Each path below is one point turned by a fixed rotation once a step. After each direction that follows a path, write how fast that rotation turns it, in deg/step (0 if it stays still).
Each turn is a multiple of 5 degrees from 10 to 175, or 0.
Each row of a path follows its step; steps can be skipped.
path 1
step 1: [ -6  14  40   3  24  38   6 -25 -26  -7 -11  31 -10  -1  25 -31  -8  -1
  35  30  48  -6 -17   0 -23   0  -5   9 -14  -2  13 -28 -11   0 -18  12
   9 -23  21 -18  29   9 -47  -5   8  13  10   0 -23 -51  20  24  45  62
  10  16  12 -16 -32   6 -33  12 -47 -34 -16   3 -31  16  27  19  16 -13
 -10 -12 -13  53  12 -17  -1  11  11 -51]
step 12: [-46   5  22 -22   6  28  23  11 -16 -12 -45  15  12  32 -33  17   0  19
  18  -7  15 -29  -2 -32  -7 -21  18 -10  56 -11  17   1  14 -12  -3 -31
 -10 -53  -5  10   5 -12 -40   2  -8   8  23  12  44 -40 -10 -29  26  18
  30 -22  13  29   2  -6 -30   5  10   5  62   3 -16 -42   9  10  -1  47
  28  24  19   7  11 -43 -14 -35  -2  -7]
step 13: [  5 -19  25 -12 -43  19  -7   0  21   2  33  13   3 -35  24  19  10  -2
   7  21   5  -2   8 -32   5 -22   7 -30  31 -14  13 -27  13 -10   5   3
 -16  35  12  -2  13 -10 -17  14  15  47  28 -26 -30   5 -25  -6 -22 -13
  24  19  22 -20  16 -81  14  -5 -56  20  71   5 -25 -44  35  -7 -15  12
  14  20  23   3 -28   8  -9 -31  -5  -8]
step 22: [ 34 -22   1  -2 -33 -38 -18 -11  -3  -6 -19 -30  35  33  -9 -10  25 -23
   8  -8  39  -8   3  -1 -33  24  -6 -14 -35 -14 -28  26  11 -17 -51 -31
  12  19 -39 -41  13  46  -3 -11  16 -19   2 -30  -2 -41   0  -8  30 -38
   1   5 -37  -1  -7   8  45 -13 -23 -22 -27  27 -43  18  13  -2  14  34
  27  -7 -13  46 -12 -20  -5 -19  19 -10]
step 23: [ 49 -16  -7 -27 -20 -19  19 -13   1   5  -2  33  -6  26 -14 -48  45 -45
  16   0   1 -11   6 -34 -28 -28  -7  26  16 -28   4 -45   5  -7  52  21
   0 -34 -17 -21  -3   3  -8   8  46 -11 -20   1  23 -13 -14   4  37  22
  22   6 -43 -12   6  30  -1   7  28 -18  -7  43  32 -13   5  12 -43  35
  44 -19  29  24 -18  -9 -15  12  12  -8]
step 24: [ 21 -10 -19  22 -30 -14 -10  28 -12   9 -19  38   7 -18  32  36 -13  -5
  18   8  23  37  -4 -26  -4  26 -37   3  -8 -34 -11  13   1   9  33  56
 -11 -39  -8  14  38   2  22  42  21  -4   2  25   0   8  -3  18  17   1
  15   4  -1  -2  30  21  -2 -21   2   6  27  27  16 -14  77 -58 -40  33
 -17  26 -27 -42 -14   2   1  -4   5 -27]
step 26: [ 20  -8  15   2 -16  14  49 -59  26   8  -3 -12 -17  38 -32  -9  -3   0
  57  11  -5   1  -3 -17   2 -34  10  -2  39 -40 -36   7  24   4 -10  -8
   1  25  -7   1 -22 -31  11  11  10 -10  56 -41 -37 -23 -29   5  24  46
   9 -39  12  -5  -8  38  -2   3 -21 -13  15 -26  24  25  15 -13 -21 -15
  -1 -22  11   3  35 -36  18  28   7 -36]
Speeds:
[ -4   0  -3   1 -10   8   3  -3  12   0  -2  -4  -1   5  -5  -7   4   2
   2   0  -2   8  -2   8  -2   0   4   0   0   6  11  -5   3  -6   5  -1
  -8   3  -8  -1   5 -10  -1  11   8  -1  -9  -8  -3   4  -2  -2  -8   4
  12   1  -4  -3   2   1  -7 -12  -2   3  -1   0   2  -4  -1   4  -4  -3
 -11  -2   5   5  -8  -6   3   5   2  14] => 140
[ 15  13  -1  -9  -7   6  -6  -1   3   8  -3   3   7   6  -2   9   7  -3
  -3   2  -9  -2  -5  -4  -2   3   9  -3  -3  -3   0 -11  -2   0  -5   2
 -10  -8  -3  -1  -1  11   3   6   3   2   7   1   5   3   2  -3  -6 -10
  -5   0  -6  -1  -2  -5   4   5  -6   1  -5   3  -3  -4  -1   1   7   4
   3  -5   5  -3  -9   0  -9  -7   2   7] => 45
[ -4   8   4   2  -4   3  -5  -1  -4  17  -8  -1  -7   5  -4  -1  11  -8
  10   3   4   4   4  -4  -3   0   2   3  -6  -4   7  -3 -13   6   5  -2
  -3  -2   6   4  -7  -9  -1  -1   5  -4   3   2   5  -9  -1   5  -4  10
  -1  -2  -3   7  -4  -4 -11   2  -2  -1   5  -9   3  -6  -1 -11   0  -4
   9   1   5   2   9   3   0   5  -6  -4] => 130
[ -3   0   3   3  11   5   0  10   0  -3  -1   9   7   0  -6   9   2  -7
   3   2   9   8   1  -2   1   0   5   8   4  -1  -1  -2  -4   3   2   2
  -2  -5   6  -3  -6  -6  -8 -11   4  10   2   3  -5  12  -1   6  -2   5
   2   9   7   1   1   3   6  -2  -2  -1  -1   6  -8   9  -2 -13  -1   5
   0  -1   0   3 -10 -10   5   0  -1  12] => 95
[ -2   9   6   2  -9   1 -10   5  -3  -1   0  -3   6   6  -6  -6  -2  -2
 -10   1  -4   5   0   8  -1   7  -3   3   6   1   2   4 -10   0  -7  -9
   6 -11   1   7  16  -3  -7   4  -1  -5   5   9   1  -3  -1   6   0   6
   4   4   8   5  11   6   4   0   3   4  -5   5  -1   6   5   0  10  -1
 -10   7   2  -4   4   6  -3  -2   2  -4] => 110
[ -1  -7   2 -10  11   3   3  -5  -5   4  -9  -6   0   2  -1 -11  -2  -9
  -2  -5 -12   1   1  -4  -3  14  -1  -9  -5  -5  12  -3   7  -1  -2  -5
   2  -9   7   3   4  -1   2  -4  -1   0   3   5  -9   8  -8   4   4  -2
  -1   4  -2   1   4   1  -1   7   2   3  -6  -9  -3  -2  -3   6  -9   1
   5  -3  -2   1   4 -14   3  -1   5   1] => 130
[  1  10 -11   0   0   0  -2   2  -1   6   0   1   0  -9   7  -2  -7  -3
   3  -3   5   2   6  -2   2   1   7   4  -1 -10   9   7   0   0  -4  -7
  -9   9   9  -2  -2  -1   1   8   2  -2   5   2   3   9 -10 -10   8   0
  -7  -6   3   3   2   6  -1  -1   1   1   4   3  10  17   0  10   4  -7
   1   7   6   3  -8  -4  -3   2  -3  -1] => 35
